[[141 116 139]
 [139 117 131]
 [121 136 129]
 [108 151 118]
 [117 133 112]]
->
[[117 131]
 [136 129]]

[[113 113 150 111 124]
 [142 142 124 142 121]
 [123 123 114 124 122]
 [123 123 117 123 100]]
->
[[142 124]
 [123 114]]

[[118 124 106]
 [142 124 121]
 [136 130 153]
 [136 130 153]
 [119 124 105]]
->
[[124 121]
 [130 153]]

[[149 132 132 132]
 [107 126 127 126]
 [150 132 132 132]
 [149 131 131 131]]
->
[[126 127]
 [132 132]]

[[123 102 147 145 136]
 [136 156 107 109 121]
 [123  99 149 146 136]]
->
[[156 107]
 [ 99 149]]

[[109 146 109 145 147]
 [145 109 139 109 107]
 [107 111 150 111 111]]
->
[[109 139]
 [111 150]]
---
[[130 124 127 143]
 [142 101 133 141]
 [150 119 121 147]
 [140 119 126 137]
 [126 102 120 144]
 [134 105 127 145]
 [128 105 125 145]]
->
[[130 127]
 [142 133]
 [150 121]
 [140 126]
 [126 120]
 [134 127]
 [128 125]]

[[125 106 126]
 [139 145 130]
 [139 144 129]
 [141 124 153]
 [141 125 153]
 [141 124 154]
 [114 145 120]
 [141 124 152]
 [131 151 130]]
->
[[125 126]
 [139 130]
 [139 129]
 [141 153]
 [141 153]
 [141 154]
 [114 120]
 [141 152]
 [131 130]]

[[119 151 122 124 116 107 151 115 125 120 116 149 123 119]
 [107 143 130 109 109 107 141 141 125 144 107 114 139 133]
 [148 139 147 148 147 148 111 143 116 142 147 135 104 122]]
->
[[119 122 116 151 125 116 123]
 [107 130 109 141 125 107 139]
 [148 147 147 111 116 147 104]]

[[114 142 114 151 135 146]
 [139 108 141 101 132 138]
 [129 116 140 143 154 102]
 [144 129 142 106 111 120]
 [130 146 122 152 137 109]
 [108 125 112 119 152 131]
 [112 127 120 109 150 111]]
->
[[114 114 135]
 [139 141 132]
 [129 140 154]
 [144 142 111]
 [130 122 137]
 [108 112 152]
 [112 120 150]]

[[144 128 126 154 111 150 113 144 145]
 [153 142 123 143 150 151 137 117 154]
 [153 139 123 127 132 154 133 122 150]
 [129 142 130 121 143 118 141 121 127]
 [112 147 109 144 136 109 144 115 127]
 [117 131 151 119 124 127 135 128 114]
 [127 141 124 147 143 117 135 121 135]
 [142 106 109 101 114 152 110 144 142]
 [116 144 108 144 121 115 138 126 122]]
->
[[144 126 111 113 145]
 [153 123 150 137 154]
 [153 123 132 133 150]
 [129 130 143 141 127]
 [112 109 136 144 127]
 [117 151 124 135 114]
 [127 124 143 135 135]
 [142 109 114 110 142]
 [116 108 121 138 122]]

[[103 153 103 104 149 102 153 102 103]
 [152 150 116 122 144 153 149 153 153]
 [112 104 153 153 103 117 103 109 114]
 [154 118 102 154 114 151 133 154 153]
 [111 105 129 147 106 114 105 127 115]
 [149 104 100 154 103 145 102 148 155]]
->
[[103 103 149 153 103]
 [152 116 144 149 153]
 [112 153 103 103 114]
 [154 102 114 133 153]
 [111 129 106 105 115]
 [149 100 103 102 155]]
---
[[120 152 109 111 142 132 139 133]
 [140 124 129 139 140 133 141 153]
 [149 125 109 139 117 146 115 111]
 [119 106 120 135 110 121 110 127]
 [132 142 135 115 124 119 120 113]
 [145 132 119 143 124 147 129 132]
 [132 103 141 135 106 132 115 127]
 [138 109 104 145 122 125 107 140]
 [116 108 112 143 113 130 113 120]
 [141 137 152 156 153 149 156 154]
 [142 102 141 148 116 143 124 135]
 [145 148 109 132 126 148 119 119]]
->
[[142 102 141 148 116 143 124 135]
 [132 103 141 135 106 132 115 127]
 [119 106 120 135 110 121 110 127]
 [116 108 112 143 113 130 113 120]
 [138 109 104 145 122 125 107 140]
 [140 124 129 139 140 133 141 153]
 [149 125 109 139 117 146 115 111]
 [145 132 119 143 124 147 129 132]
 [141 137 152 156 153 149 156 154]
 [132 142 135 115 124 119 120 113]
 [145 148 109 132 126 148 119 119]
 [120 152 109 111 142 132 139 133]]

[[119 106 114 129 125 132 134]
 [140 131 130 108 123 127 125]
 [127 128 123 145 119 126 147]
 [139 122 114 118 112 134 123]]
->
[[119 106 114 129 125 132 134]
 [139 122 114 118 112 134 123]
 [127 128 123 145 119 126 147]
 [140 131 130 108 123 127 125]]

[[140 135 146 152 125 138 121 132 113 134 126 147]
 [121 112 153 120 147 136 133 144 108 130 134 125]
 [120 109 156 118 148 138 134 145 106 131 135 123]
 [116 128 110 103 131 117 136 124 145 122 129 107]
 [117 127 112 103 130 117 134 125 144 122 131 108]]
->
[[120 109 156 118 148 138 134 145 106 131 135 123]
 [121 112 153 120 147 136 133 144 108 130 134 125]
 [117 127 112 103 130 117 134 125 144 122 131 108]
 [116 128 110 103 131 117 136 124 145 122 129 107]
 [140 135 146 152 125 138 121 132 113 134 126 147]]

[[129 108 122 113 155 107 114]
 [114 123 122 129 155 122 109]
 [139 127 134 126 118 124 134]
 [141 135 144 136 117 123 128]
 [139 120 129 119 124 120 134]
 [131 154 144 150  99 146 136]
 [154 136 153 135 105 118 133]]
->
[[129 108 122 113 155 107 114]
 [139 120 129 119 124 120 134]
 [114 123 122 129 155 122 109]
 [139 127 134 126 118 124 134]
 [141 135 144 136 117 123 128]
 [154 136 153 135 105 118 133]
 [131 154 144 150  99 146 136]]

[[148 147 143 147 149 149 146 125 122 117 150 122 112 111]
 [149 113 118 147 150 136 143 140 131 142 147 110 117 146]]
->
[[149 113 118 147 150 136 143 140 131 142 147 110 117 146]
 [148 147 143 147 149 149 146 125 122 117 150 122 112 111]]

[[132 138 131]
 [131 104 107]
 [109 107 117]
 [111 114 112]
 [149 130 128]
 [134 123 135]
 [138 105 109]
 [138 145 149]]
->
[[131 104 107]
 [138 105 109]
 [109 107 117]
 [111 114 112]
 [134 123 135]
 [149 130 128]
 [132 138 131]
 [138 145 149]]
---
[[145 116 115 118 114]
 [147 114 113 116 114]
 [103 149 152 146 144]]
->
[[147 114 113]
 [103 149 152]]

[[133 117 156 142 145]
 [133 117 132 118 132]
 [102 117 133 142 132]
 [133 120 132 133 132]]
->
[[133 117 132]
 [102 117 133]]

[[136 129 110 157]
 [111 120 131 103]
 [128 131 112 154]
 [111 123 138 106]
 [110 119 128 101]]
->
[[111 120 131]
 [128 131 112]]

[[115 142 120 110]
 [123 109 135 130]
 [116 137 118 124]
 [116 127 132 101]]
->
[[123 109 135]
 [116 137 118]]

[[129 118 121]
 [126 118 131]
 [128 154 131]
 [128 126 128]
 [132 133 111]]
->
[[126 118 131]
 [128 154 131]]

[[108 135 101]
 [138 139 112]
 [120 107 122]]
->
[[138 139 112]
 [120 107 122]]

[[148 149 116]
 [113 148 112]
 [140 100 145]
 [137  98 145]
 [135 104 141]]
->
[[113 148 112]
 [140 100 145]]
